[[ 11  23   2  30 -17  -7   2  42]
 [ -6  16   4  26 -28 -11   1  44]
 [  5  11 -10  21 -28 -10   3  37]
 [  2  21   4  26 -21 -11  -8  40]
 [ -4  19  13  38 -18 -19  -3  58]
 [ -6  10  -8  21 -32 -13   4  42]
 [  6  10 -18   3 -42 -15  -8  37]
 [ -8  15  -2  24 -28 -19   1  37]
 [ 11  32  10  24 -28  -7   2  39]] | 11

[[ 10  -3  14  -3  -5   0 -11   7 -14 -16  26  12  -3   6  -1]
 [  6   2   9  -7  -2  -1  -7   5  -8 -11  20  10  -2   3  -3]
 [ 10   2   6  -2   1   2  -3   6 -11 -11  23  16  -2   3   2]
 [ 20   0  22 -14  -1  -2 -10   9 -28 -40  60  34  -9  12  -3]
 [  8  -6  17 -12  -7   1 -17   7 -24 -32  41  25  -2   4  -6]
 [ 17  -6  22 -17  -7   2 -17  13 -32 -40  60  34  -6  11  -6]
 [ 20  -5  20 -11  -5  -4 -15  10 -29 -35  49  30  -2   8  -5]
 [  6  -3   6  -2   2  -4  -3   5  -8 -11  20  10  -3   3   2]
 [ 20   1  14 -13   2   1 -10   5 -26 -30  52  26  -8  11   1]
 [ 16   0  12  -8  -5  -4  -7   8 -18 -29  41  26  -6   6   0]
 [ 16  -5  20 -17  -5  -1 -17  13 -32 -39  59  34  -9  12  -1]
 [  7  -2   8 -15   0  -2 -11  10 -14 -23  29  19  -5   6   1]] | 7

[[  6  -3   6   9 -17 -25  22  25  12 -44   5 -15  66]
 [ -3 -15 -15  22 -31  12  26  18  27 -35 -53 -24  57]
 [-18   1 -33  10 -71 -32   4  41  14 -36  -3   7  27]
 [-33   4 -38 -20 -30 -25  54  31  33 -73 -18   0  14]
 [-22   7 -14   1 -31  -6  51  25  25 -48 -20  -5  43]
 [-35   9   2  13 -27   3   7  24  26 -45 -21  -1  32]
 [-42  -7 -21  -4 -55 -33  40  11  41 -45  11 -21  15]
 [  1 -21 -26  25 -37  -4  34  17  27 -39 -13 -21  46]
 [-22   6 -33  -8 -11  -4  24  17   8 -32  17 -15  40]
 [-16 -22 -45   9 -42 -21  42  19   2 -53  -2 -31  44]] | -16

[[ 69  14  -4  72 -57 -41   6 -13 -51  50  57 -30 -25  69  45 -72]
 [-60 -66  49 -63  64 -43  31  40  56 -18 -62  42 -51 -43  44  17]
 [ -8 -70  66 -23  42  52 -57  26  -7 -16 -16  55 -59 -30 -72 -33]
 [ 51 -30  57 -34   1  62   0  10 -59  -3 -45 -55  57 -22  12  67]
 [-44  51  47 -43 -13  11 -69 -22 -71 -14  14  26   5  68  15  -7]
 [ 68 -25 -48 -27 -52 -36   5  70  61  18  58  57  49 -66  71  52]
 [-11  13 -51  41 -17 -71 -54 -43 -57   3  57 -25 -12  71 -19  55]] | -11

[[ -3   9  -5 -71   1  -6  -9  -1 -16  -3]
 [ -5 -11   6 -43   1 -18  11  -3  -3  42]
 [-11  -2   1   1  -4 -16  -4   0   5  19]
 [-33  16   2  48   0  19   1   2  -3 -32]
 [-12   0 -12   9  -4 -23 -11   2   4  66]
 [ 14  10  -7 -21 -11  17 -31   0   7  77]
 [  4   2  -9  40   1  10  -3   1  -2 -16]
 [  4  -3  12  18  -4   2   4  -5  -4  38]] | 4
---
[4 3 8 5 2 5 3] → 3
[87 21 77 90 83 86 71] → 71
[ 337  519 -958  557  916  -80  282] → 282
[-24  49   6 -37   3] → 3
[183 234  18  45 187] → 187
[ 876 -960  417 -281  819] → 819
---
[ 41 -39  30  56   9  44] yields 9
[ 18  22  60 -17  25  52  28] yields 52
[ 30   5 -56  76 -49] yields 76
[ 58 -11 -49  18 -26  73  32] yields 73
[-15 -78  63 -36 -59   4 -62] yields 4
[ 57  -1 -65  11  23] yields 11
[ 45  15  38  65  48 -36 -16] yields -36
[20 46 70 16] yields 70
[  8 -33  42  60] yields 42
---
[[-42  45 -51  63  14 -36]
 [ 22 -57 -23 -31  -4  46]
 [ 50 -49   2 -37  27  38]] result: 22

[[ 36 -11  13 -36  30]
 [  7 -17  55  14  35]] result: 7

[[-22  14  -7  62  29  32]
 [-20  44   5 -27 -19   7]
 [ 77 -26  -4   3  -9  -9]] result: -20

[[ -1 -30 -58   7 -46]
 [ -1  19  39   6  24]
 [-16 -37 -25  -3 -23]] result: -1

[[-60 -11 -50  -7  22   0 -24]
 [  0 -20  -4 -13  24   1   0]
 [  3  42  -8   9 -22   0  -2]] result: 0

[[ 23 -31  40 -50  25 -24  28]
 [ -9  68 -29  56 -29  19 -19]] result: -9

[[ 30 -23  35 -22]
 [-32  20 -19 -12]
 [-33  55 -36  56]] result: -32

[[-47  48 -62  54]
 [ 46 -68  46 -56]] result: 46

[[-33 -23  -4  63  -5 -23]
 [  8 -32  71  11  21   0]] result: 8
